In the rows, 128 means zero.
One turn moves every row onto another: examples first, then more rows asked:
mub: [147 152 131 117 105 144 148 142 106 126  87 139 130 128 135 130 156 106
  94 108 107 111 147 141  98 129 117 127 129 128 133]
teget: [ 88 148 139 116 105 128 139 148 128 137 112 130 148 141 131 116 171 122
 125 114 119 115  96 142 120 150 143 138 125 168 136]
kavin: [146 159 150 104 139 106 134 145 113 142 131 142 139 144 154 121 116 139
 161 130 109  88 136 164 136 138 139 156 117 148 133]
fep: [131 142 129 128 113 120 133 136 128 124 113 128 132 121 127 119 149 119
  93 110 112 137 136 129  99 151 143 139 140 113 170]
Zuka: [137 172 130 121 166 123 131 123 149 132 121 126 113 127 143 130 130 116
 153 141 107 116 131 157 114 138 140 160 129  99 123]
nobez: [118 141 115 123 148 112 146 119 114 137 119 130 118 122 141 135 129 115
 149 118 118 115 126 183 119 177  94 158 141 133 106]
remo: [148 137 133 110 101 129 148 133 135 150 117 107 147 114 182 114 147 126
  85 129 124 120 119 157 132 149 134 163 141 126 116]
ras: [119 144 130 125 136 120 128 127  91 156 117 128 141 113 133 127 155 124
 178 132  93 114 125 156 138 120 112 150 128 142 102]
sikuz: [125 122 131 123 139 110 135 144 139 133 113 118 193 118 145 124 129 115
  91 137 111 114 130 157 123 125 124 148 123 141 103]
bobem: [101 119 137 117 110 122 147 126 132 162 109 127 112 116 136 134 143 115
 112 134 139 117 125 143 120 137 145  96 142 159 124]
Sus: [125 168 126 123 141 109 128 132 127 144 127 107  92 114 132 117 135 118
 151 142 107 102 134 171 123 130 106 152 116 168 144]
pupat: [102 147 155 119 145  93 127 113 128 155 120 113 150 117 138 122 122 155
 161 137 117 132 136 159 116 155 130 156 134 124 128]
gid: [123 143 161 110 142 114 122 114 116 153 118 132 141 115 147 116 118 138
 166 141 126  95 146 150 113 132 107 164 118 155 107]
Vez: [130  98 141 139 112 124 141 133 142 136 109 138 142 112 172 124 148 117
 112 101 113 102 126 158 108 153 122 119 135 122 107]
Zat: [132 180 143 128 135  90 134 139 115 149 110 122 150 133 132 135 141 143
 159 133  94 136 137 166 132 132 134 143 124 137 114]
Kiv: [103 152 139 101 120 138 160 144 114 157 113 135 136 138 161 127 172 118
 128 141 122 104 110 123 110 140 148 133  96 146 133]
nen: [117 104 127 129 136  94 138 151 131 133 116 123 173 125 157 146 128 123
 116 140 128  98 142 153  99 127 128 128 103 120 134]
nitap: [120 122 140 125 124 128 127 116 118 140 123 129 123  88 125 108 145 102
  86 134 120 125 131 111  97 136 120 149 134 129 133]
vufaz: [129 169 116 110 148 109 153 130 117 151 132 108 111 120 147 119 127 122
 130 138 104 120 128 183 139 168 111 165 129 150 133]
Lam: [108 122 127 117 125 121 143 149 112 149 118 118 144 124 170 140 153 123
 135 155 137  98 137 124  99 127 137 146  84 120 148]
tutaz: [141 145 149 123 110 107 139 149 110 130 116 139 114 111 126 122 129 102
  72 134 118 101 135 138 103 125 124 130 119 147 121]
Zabak: [111 118 130 109 110 155 147 130  88 138 100 115 121  98 145 119 144 108
  94 125 119 104 133 144 103 139 113 150 135 109 132]
dil: [111 150 137 118 164 117 130 112 149 144 126 125  96 112 130 119 133 114
 160 139 104 101 123 162 106 131 121 129 131 131 134]
Papu: [116 131 138 118 105 111 144 158 102 124 119 113 114 114 138 123 122 120
  79 126 123 106 127 158 110 151 143 145 130 111 159]
zor: [113 127 131 111 144 116 133 132 101 150 140 129 138 125 147 119 134 136
 176 126  99 105 113 163 144 149 140 155 137 122 143]
vanub: [134 117 130 165 107 130 115 161 133 125 105 122 124 111 162 129 150 115
 129 119 121 112 157 131 117 129 141 142 107 129 135]
Fiza: [101 135 130 127 114 127 120 146 134 129 113 108 176 118 129 109 153 118
 106 123 117 124 109 148 132 134 129 172 133 163 121]
Bipu: [127 137 128 126  72 115 123 144 124 142 109 101 121 120 147 129 150 126
 110 130 153 112 128 154 123 126 126 152 137 166 137]
Vodu: [126 138 132 127 133 141 145 143 135 159 113 117 120 110 160 124 142 112
 104 150 118 133 146 120 137 135 173 129 117 125 130]
Tiruv: [139 161 118 139 142 119 122 133 125 118 110 130 118 130 140 143 135 112
 162 124 124 112 141 167 112 146 107 176 128 118 106]

Fiza moves to sikuz
nobez moves to Tiruv
remo moves to Vez
Where do these go?
Papu moves to Zabak
gid moves to kavin

One turn moves every row onto another: examples first, then more rows asked:
tek: [145 167 103 118 148 126 137 139 165 139 118 154 156 131]
daf: [127 132  92  90 135 118 144 109 167 134 121 120 105 131]
fumas: [146 169 100 120 145 126 143 135 165 137 119 149 159 135]
vorak: [149 140 121 145 116 118 146 122 179 117  74 153 102 120]
lifeg: [139 127 107  82 141 121 140 104 162 132 108 114 111 138]
gar: [150 138 131 141 116 118 153 119 169 127  74 155 100 139]
befi: [139 124 114  79 145 121 133 109 160 138 106 124 108 139]
Ginub: [138 127 103  83 146 121 126 112 171 128 107 121 110 119]
kimub: [154 127 119 155 144 135 161 139 142 134 123 160 109 120]
goda: [153 132 107 159 139 136 168 135 150 124 126 147 114 112]
nebi: [154 132 110 158 137 136 175 131 145 128 126 145 114 123]
tosas: [149 143 117 146 112 119 155 115 178 116  76 145 105 127]
Bado: [138 130 100  85 141 122 136 105 169 127 108 112 113 127]
Kir: [121 143 138 148 127 123 156 151 164 104  95 130 126 129]
Gozub: [139 124 111  80 149 120 125 115 165 134 105 127 106 126]
Mem: [149 137 128 142 119 118 144 124 174 123  73 160  99 127]
Tes: [171 123 120 119 152 134 127 144 180 114 111 140 137 106]
fil: [154 129 118 155 140 136 171 134 140 134 125 153 111 129]
Zipo: [121 141 141 147 129 123 150 155 164 105  93 135 123 127]
Leba: [170 132 106 125 139 136 149 128 182 106 116 116 146 116]
gul: [121 142 141 146 126 123 159 150 160 107  95 130 125 137]
tagos: [128 130 101  86 137 118 144 110 160 142 121 126 102 142]
kaz: [145 168 103 118 144 126 146 133 161 140 119 148 158 143]
karep: [153 129 112 157 144 135 160 140 149 128 124 156 111 110]
tagam: [174 122 139 112 143 134 155 130 154 134 113 135 136 160]
novar: [127 127 100  86 144 117 128 120 167 139 119 135  99 123]
nado: [121 139 146 145 131 123 151 156 160 109  93 138 122 133]
Folab: [149 142 123 144 111 118 159 114 171 121  76 147 103 138]
dinon: [128 126 106  85 142 117 134 117 161 144 119 135  99 136]
Zif: [126 131  92  89 139 117 134 115 171 132 121 126 103 120]
meraf: [122 140 146 145 128 123 156 152 157 111  94 135 123 139]
gifa: [173 117 141 111 155 133 131 145 163 132 109 152 131 134]
vuk: [146 165 108 116 149 125 137 139 161 144 117 158 154 138]
tetov: [146 166 108 116 146 126 144 136 158 144 118 154 156 145]
boso: [172 131 118 121 134 137 167 119 166 117 117 113 145 149]

tosas moves to vorak
Gozub moves to befi
Where do these go?
Zif moves to novar
tetov moves to kaz
boso moves to Leba
karep moves to kimub
nado moves to meraf

One turn moves every row onto another: examples first, then more rows asked:
pizef: [154 134 132 151 154 128 135 137 129 134 128 145 157]
dazi: [136 140 123 139  99 127 128 100 155 130 122 129 143]
vob: [138 109 132 167 128 121 117 122 128 114 132 107 144]
zofuv: [125 111 131 159 122 127 113 100 142 117 141 121 127]
pufi: [122 127 136 109 134 135 106 154 108 138 138 116 102]
gapo: [165 115 136 157 135 118 119 121 133 114 134 133 147]
fufa: [128 146 130 104 128 130 108 146 107 128 128 126  94]
Lom: [148 127 132 146 106 123 123 113 140 128 123 108 160]
Noki: [118 156 113 143 141 138 143 115 136 132 120 153 131]
remon: [129 143 126 103 127 133 112 146 104 125 127 130  93]
vus: [160 124 140 148 152 128 125 118 121 125 135 137 153]
zekeb: [133 138 118 116 112 122 111 161 118 119 122 128  92]
Zapo: [130 154 124 130 120 137 139 108 144 146 119 136 154]
tidaf: [124 128 114 160 111 123 124 109 155 113 128 138 118]
nogiz: [134 125 134 141 106 129 120 101 152 137 131 116 151]
paro: [141 131 120 154 127 122 129 125 163 129 132 161 132]
badiz: [141 141 133 138 127 133 135 122 130 145 119 115 170]
numo: [133 135 122 118 122 123 113 175 111 126 122 119 104]
Lalu: [115 131 128 113 128 132 110 166 122 142 134 124 100]
Zun: [152 146 123 144 148 129 140 127 134 129 123 161 146]
pozo: [150 136 137 137 120 131 127 104 125 131 121 111 163]
Lipiz: [131 144 122 114 113 120 108 159 117 121 122 125  92]
nonaf: [117 137 129 114 127 127 106 167 122 142 133 121 100]
Zude: [149 108 138 158 131 122 114 115 150 124 144 137 139]
zizu: [121 130 132 106 123 134 104 141 115 130 138 125  90]
Zogim: [136 140 130 111 118 123 103 148 106 118 126 118  94]
Tolo: [133 137 130 151 158 135 136 129 109 133 124 121 156]
Bubov: [148 127 132 155 143 127 125 115 105 110 124 112 149]
gamot: [125 122 128 121 118 124 104 170 122 132 133 114 102]
neke: [128 145 120 140 107 130 135 118 160 144 119 133 151]
toku: [138 140 125 144 144 132 135 122 151 139 133 165 138]
gukez: [109 138 113 155 126 131 134 124 159 135 129 148 126]
zeg: [139 134 126 111 118 126 106 149 104 114 125 120  94]
Nuru: [147 121 129 151 125 123 120 106 155 120 139 153 127]
lol: [125 130 129 120 118 120 102 169 122 131 130 113 100]
nele: [120 135 134 107 124 130 101 144 116 133 137 122  91]
Gefug: [133 141 124 117 121 120 109 172 112 127 122 117 103]
kepo: [131 154 113 152 147 131 146 138 122 129 112 140 148]
baput: [121 133 137 110 132 130 102 156 110 139 137 114 102]
Remak: [144 155 122 135 120 131 142 120 133 138 110 128 162]

gamot moves to zeg
nele moves to lol
Where do these go?
paro moves to Nuru
Bubov moves to Tolo
dazi moves to nogiz

